One turn moves each row of this set onto another row. After a few examples, where does it send each row asked below?
badap: [ -5 -28 -15  -6  20 -20 -22  15 -21  -5 -21   6]
Giv: [-11   1 -11  12 -25  -3  -6  15 -10   6   5  -5]
vit: [ -2  -7  -2  36   1   5   8  11 -24   4 -35  -2]
saze: [ 10  -1 -30  17  12  15  -7  20 -33 -18 -18  -5]
Kiluk: [  8   4   1   0  16  -6 -11 -18 -26  -5 -20 -25]
kozu: [  0  10 -25   8 -16 -13   1  17 -17  -8   7  -3]
Lakip: [ 10   3   5 -15   7  -6  -4   4 -24   2 -38   8]
Pib: [ -6 -13   8  14  15   0 -14   3 -13  34   3   4]
Kitiv: [  6  -3 -29  -4  17   9 -33  14 -25   1   7  -1]
rabi: [  5   4 -12   8 -16  -1  -2   8 -21  -2  21 -12]
Tuve: [ 10 -29  -4  -7  28 -15 -17   3 -29  -5  -2  -4]
Lol: [ 30  -2   5  19  12 -10  -3 -12 -36   3  -5 -10]
fugip: [  6   1  -4 -22   6   4 -16   9 -24  -1 -33   7]
zata: [ 12  -2 -25   5  -2  -2 -16   9 -27 -19   9  24]
fibo: [  7   6 -20  16  14 -32  -1  15 -20   3 -27  13]
pabu: [-12  -1  -3   1   3   3 -22 -10 -17   4 -34 -21]
nin: [ 21  -9  -1  15 -10   7 -11 -10 -33 -12  12  12]
Bage: [  0   6 -17 -14  28  -3 -19  -4 -20  -4  -6 -18]
fevip: [ -8   1  -5  21   3   9 -44   7 -32  -5 -16  18]
tup: [ 10 -12   2  23  13  28  -2   2 -31   4  -1 -13]
Videl: [-17 -10 -16  18  17  17  -7  27 -12  13 -10   7]
viz: [ 11  -1 -12  21  33  -4  16  17 -23   2  -3   6]
kadig: [ -4 -31   7   5  18 -24 -10   3 -21   7 -22   1]
loved: [-18   0   4  -1  21 -10 -10  -6  -7  19 -19 -10]
ber: [ 14   7   9  30  14 -13 -18  -6 -41  -9 -15  17]
Dumu: [  0   1  17  27  21  -6 -21  -3 -29  10   0  21]
zar: [  3  -3 -10  14   5 -20   1  10 -17  -2   4  35]
dedo: [ -3   6  -8  13 -12 -17   8  13 -12   7  13  -1]
lepad: [-15   5  -4  44   0  -1  -2   4 -10  -2  -1  -7]
mulu: [  2  -2   2 -25  11  10 -18   8 -20   8 -22   8]
pitab: [  9  -2  12 -21  15   9 -10   1 -22  11 -16   4]
Nufet: [ -1  10  -9  25  12 -14 -28  10 -32 -11 -24  26]
Bufik: [ 12 -28  -3   2  10 -17 -17  -1 -34 -14 -26  -9]
Leza: [-10  10 -16  -6  26 -22  -9   3 -12   1 -25  -6]
Rufe: [  1  10 -17  37   5   1  -6   5 -19 -21   5 -13]
fazu: [  2   1  -1  14  23   8 -39   4 -32   0   9  18]
sapi: [ -7  11 -18  32  15  -2  -2  10 -12 -12  14  -4]
Zoze: [ 14   2  11 -17  16  -5   0   0 -24   7 -25   7]
Mil: [  4 -11   2  25 -25   2 -12  -5 -26  -6 -15  17]
ruz: [  3   6  -7  18 -27 -10   4   6 -20  -2   1 -10]
rodog: [ -8   4  -8  39  -3  11 -10   1 -16 -11   4 -15]
lerol: [ -5 -37   3  -1   8  -3 -28   2 -25   3 -19  -7]
nis: [ -2  -7 -15  17 -16   4 -30   7 -27   2 -36  -4]
tid: [-12 -14   0  17 -11   1 -13   6 -12  12   1  29]
votuf: [-19   8 -16  37   7  -3  -5  14  -6  -6   2   0]

zata moves to tid
badap moves to lerol
And these:
vit moves to saze
lepad moves to Rufe
Pib moves to Lol
mulu moves to pitab
dedo moves to ruz
fazu moves to Dumu
loved moves to Kiluk

